[[ 11   3   4 -15   8   3]
 [ 25   0  -1   3  20  -1]
 [ 46  -8  -1  31  -6  -6]
 [  7  27   0   1  21  19]]
=>
[[ 46  -8  -1  31  -6  -6]
 [ 25   0  -1   3  20  -1]
 [ 11   3   4 -15   8   3]
 [  7  27   0   1  21  19]]

[[  7  21   6  42]
 [ 21 -16  10  31]
 [ -1   0 -16   2]
 [  4  10  10   0]
 [  6   7 -10  21]]
=>
[[ 21 -16  10  31]
 [ -1   0 -16   2]
 [  6   7 -10  21]
 [  4  10  10   0]
 [  7  21   6  42]]

[[  7   8   1  -4]
 [ 23   9   3  12]
 [-43  41 -19  30]
 [ 30 -19  32  -8]
 [ 44 -22 -36  14]
 [ 19  22   9   8]
 [ 26  -1  20  43]
 [ -3   3   2   0]
 [  7  -4  11   3]
 [ -1  -8   9 -15]
 [ -6  -2  -6   0]
 [ 31  16  -3   2]]
=>
[[ 44 -22 -36  14]
 [ 30 -19  32  -8]
 [ -1  -8   9 -15]
 [  7  -4  11   3]
 [ -6  -2  -6   0]
 [ 26  -1  20  43]
 [ -3   3   2   0]
 [  7   8   1  -4]
 [ 23   9   3  12]
 [ 31  16  -3   2]
 [ 19  22   9   8]
 [-43  41 -19  30]]

[[-53   2   8 -10   3]
 [-53  20 -32  11 -29]
 [-53 -11 -15  22   7]
 [-53   4  32  -9 -29]]
=>
[[-53 -11 -15  22   7]
 [-53   2   8 -10   3]
 [-53   4  32  -9 -29]
 [-53  20 -32  11 -29]]

[[ 59 -31]
 [ -6   4]
 [ 46  33]
 [  2 -54]
 [ 19 -13]]
=>
[[  2 -54]
 [ 59 -31]
 [ 19 -13]
 [ -6   4]
 [ 46  33]]

[[ -1  17   9  23 -14 -48]
 [-33  15  25  10 -19 -13]
 [ 31 -25  11   2 -25   7]
 [ 12 -17  21   0  31  -5]
 [ 10 -10   6 -15 -12 -14]
 [ 29   4  32  33 -19 -51]
 [ 39  27  10  33  14 -25]]
=>
[[ 31 -25  11   2 -25   7]
 [ 12 -17  21   0  31  -5]
 [ 10 -10   6 -15 -12 -14]
 [ 29   4  32  33 -19 -51]
 [-33  15  25  10 -19 -13]
 [ -1  17   9  23 -14 -48]
 [ 39  27  10  33  14 -25]]

[[-22  21]
 [-53  16]
 [ -5 -14]
 [ -7   4]]
=>
[[ -5 -14]
 [ -7   4]
 [-53  16]
 [-22  21]]

[[  0  -3   3   0   3  -2  -1  -1]
 [ 15  46 -44   6  13  28  10  45]
 [  7   1 -37  -3  19  16   2 -27]]
=>
[[  0  -3   3   0   3  -2  -1  -1]
 [  7   1 -37  -3  19  16   2 -27]
 [ 15  46 -44   6  13  28  10  45]]

[[-19   8  22   8 -13  36  30 -13 -47 -10  -7  40   0  45]
 [-10  31  -7  -6   8  18  11 -16 -37 -29 -22  49 -16  44]
 [ -7 -17   3 -10  -3   9 -31  25  -1  37 -24  23  -3  -1]]
=>
[[ -7 -17   3 -10  -3   9 -31  25  -1  37 -24  23  -3  -1]
 [-19   8  22   8 -13  36  30 -13 -47 -10  -7  40   0  45]
 [-10  31  -7  -6   8  18  11 -16 -37 -29 -22  49 -16  44]]
---
[[  1  -7  13 -16  -1  -1]
 [ -4  12  -2   4  -2  -1]
 [-36 -17  -8 -49 -11  -2]
 [ 26   7  21  20  13 -43]]
=>
[[  1  -7  13 -16  -1  -1]
 [-36 -17  -8 -49 -11  -2]]

[[ -3  -5  -8  -3  -5  -3   0   5  -1   3   0   1  -5]
 [  1   1  -8  -5  -4 -12  -2  -6   6  -5  -1   3  -4]
 [ -1   5   0  -2   5   4   2  -3  -5   4  -1  -5   2]
 [  1  -2   1   0  -2  -1  -2  -3   0  -5  -2   0  -1]
 [ -3   8   5  -6  13  16   5   3 -15  11  -1 -11   6]
 [ -6 -13 -34   8 -31 -42 -13 -12  31 -13  13  22 -31]
 [  5   3   0  -5   1  -6   1  -6   3  -6  -6   0   4]]
=>
[[ -3  -5  -8  -3  -5  -3   0   5  -1   3   0   1  -5]
 [ -1   5   0  -2   5   4   2  -3  -5   4  -1  -5   2]
 [ -3   8   5  -6  13  16   5   3 -15  11  -1 -11   6]
 [  5   3   0  -5   1  -6   1  -6   3  -6  -6   0   4]]

[[-39  12   1  -3  -4   9  39   5 -34  -1  16   6  14  12]
 [  3  46 -16  -8 -17  20  -1  21  -7  -3  19  15  26   4]]
=>
[[-39  12   1  -3  -4   9  39   5 -34  -1  16   6  14  12]]

[[ 18  19   0   0   6   1  -6   6 -10  27   3 -18   4  -1  -1]
 [-13  17 -15   9 -24  -1  -6  -2 -22  30 -13   4  15  10  12]
 [-19 -23 -10 -10 -14 -13   9 -20   1 -14  -9  18  10   3  -5]
 [-10   1 -17  11   9  28  -3  -4  21  47 -15 -20 -12  34  -7]
 [  6  13   5  19 -22  11  -9  10  11 -26  -4   3  -7  -3  12]
 [-18 -22  -8 -12   9 -15   8 -23   4 -20  -4  14  -5   6  10]]
=>
[[ 18  19   0   0   6   1  -6   6 -10  27   3 -18   4  -1  -1]
 [-19 -23 -10 -10 -14 -13   9 -20   1 -14  -9  18  10   3  -5]
 [  6  13   5  19 -22  11  -9  10  11 -26  -4   3  -7  -3  12]]

[[ 11  13 -27  15  26  13 -14 -22  24]
 [ -8  -4  11  -6 -13  -1  10  10 -12]
 [ -8 -10   8 -10 -19  -2  15  16 -20]
 [ 19  18  -8  14   2 -19 -18   5 -13]
 [ -8  47  31 -28   5 -14 -31 -28   8]
 [ -3  -8  19 -11 -18  -9  11  15 -15]
 [ 18   9 -13  22  -3 -23  -8  18 -19]]
=>
[[ 11  13 -27  15  26  13 -14 -22  24]
 [ -8 -10   8 -10 -19  -2  15  16 -20]
 [ -8  47  31 -28   5 -14 -31 -28   8]
 [ 18   9 -13  22  -3 -23  -8  18 -19]]

[[ 15 -22 -22 -26  -9 -12   9]
 [ -8 -29 -33 -47 -16 -25  -4]
 [ 20  15  21  30  18  21  14]
 [ 28  -3  -2 -11   3  -3  23]]
=>
[[ 15 -22 -22 -26  -9 -12   9]
 [ 20  15  21  30  18  21  14]]

[[ 45   4  -5  -1  -2  -5]
 [ 15   2  -8   0  -4  -8]
 [ -8   1   1  -4   6   1]
 [-10   1   5  -2   6   5]
 [ -8   0   5  -1   5   5]
 [ 21   3  -5  -1  -5  -5]
 [ 37   1  -3  -4  -6  -3]]
=>
[[45  4 -5 -1 -2 -5]
 [-8  1  1 -4  6  1]
 [-8  0  5 -1  5  5]
 [37  1 -3 -4 -6 -3]]

[[ 22  -1 -42  11   6  14   7   0 -14  -9  36  -2 -13]
 [ 16  -4  25   7 -10   8 -16  -5   8  41  -5  -2 -19]
 [  0  -9  16 -23  -7 -11   2  -2  -3 -11  -9   7  -3]
 [ 15  -1 -35  -5   0  24  -2  -8   8 -26   9  -3  -7]
 [ 12   2 -24  -4   2 -26 -29  -8  -6 -10  -2   8 -34]
 [ -3  -8   2 -11   1   1  15   9  32 -24  48   7  29]
 [ 42  -1 -29  10 -11   3   6   5  17  14 -10 -13 -16]]
=>
[[ 22  -1 -42  11   6  14   7   0 -14  -9  36  -2 -13]
 [  0  -9  16 -23  -7 -11   2  -2  -3 -11  -9   7  -3]
 [ 12   2 -24  -4   2 -26 -29  -8  -6 -10  -2   8 -34]
 [ 42  -1 -29  10 -11   3   6   5  17  14 -10 -13 -16]]

[[ 15  29  20  10  10  22  -8 -13 -28  14]
 [ 12   5 -16   8  10  44 -24  -8 -16  11]
 [-31  -9  34   7 -18  36   4   3   3  25]
 [  4 -15  14  12 -14 -46  11  11  16 -12]
 [  1   8  19  10  -4  55 -11 -10 -15  26]
 [-15 -44  -8  -6 -31 -50  24  22  54 -27]]
=>
[[ 15  29  20  10  10  22  -8 -13 -28  14]
 [-31  -9  34   7 -18  36   4   3   3  25]
 [  1   8  19  10  -4  55 -11 -10 -15  26]]
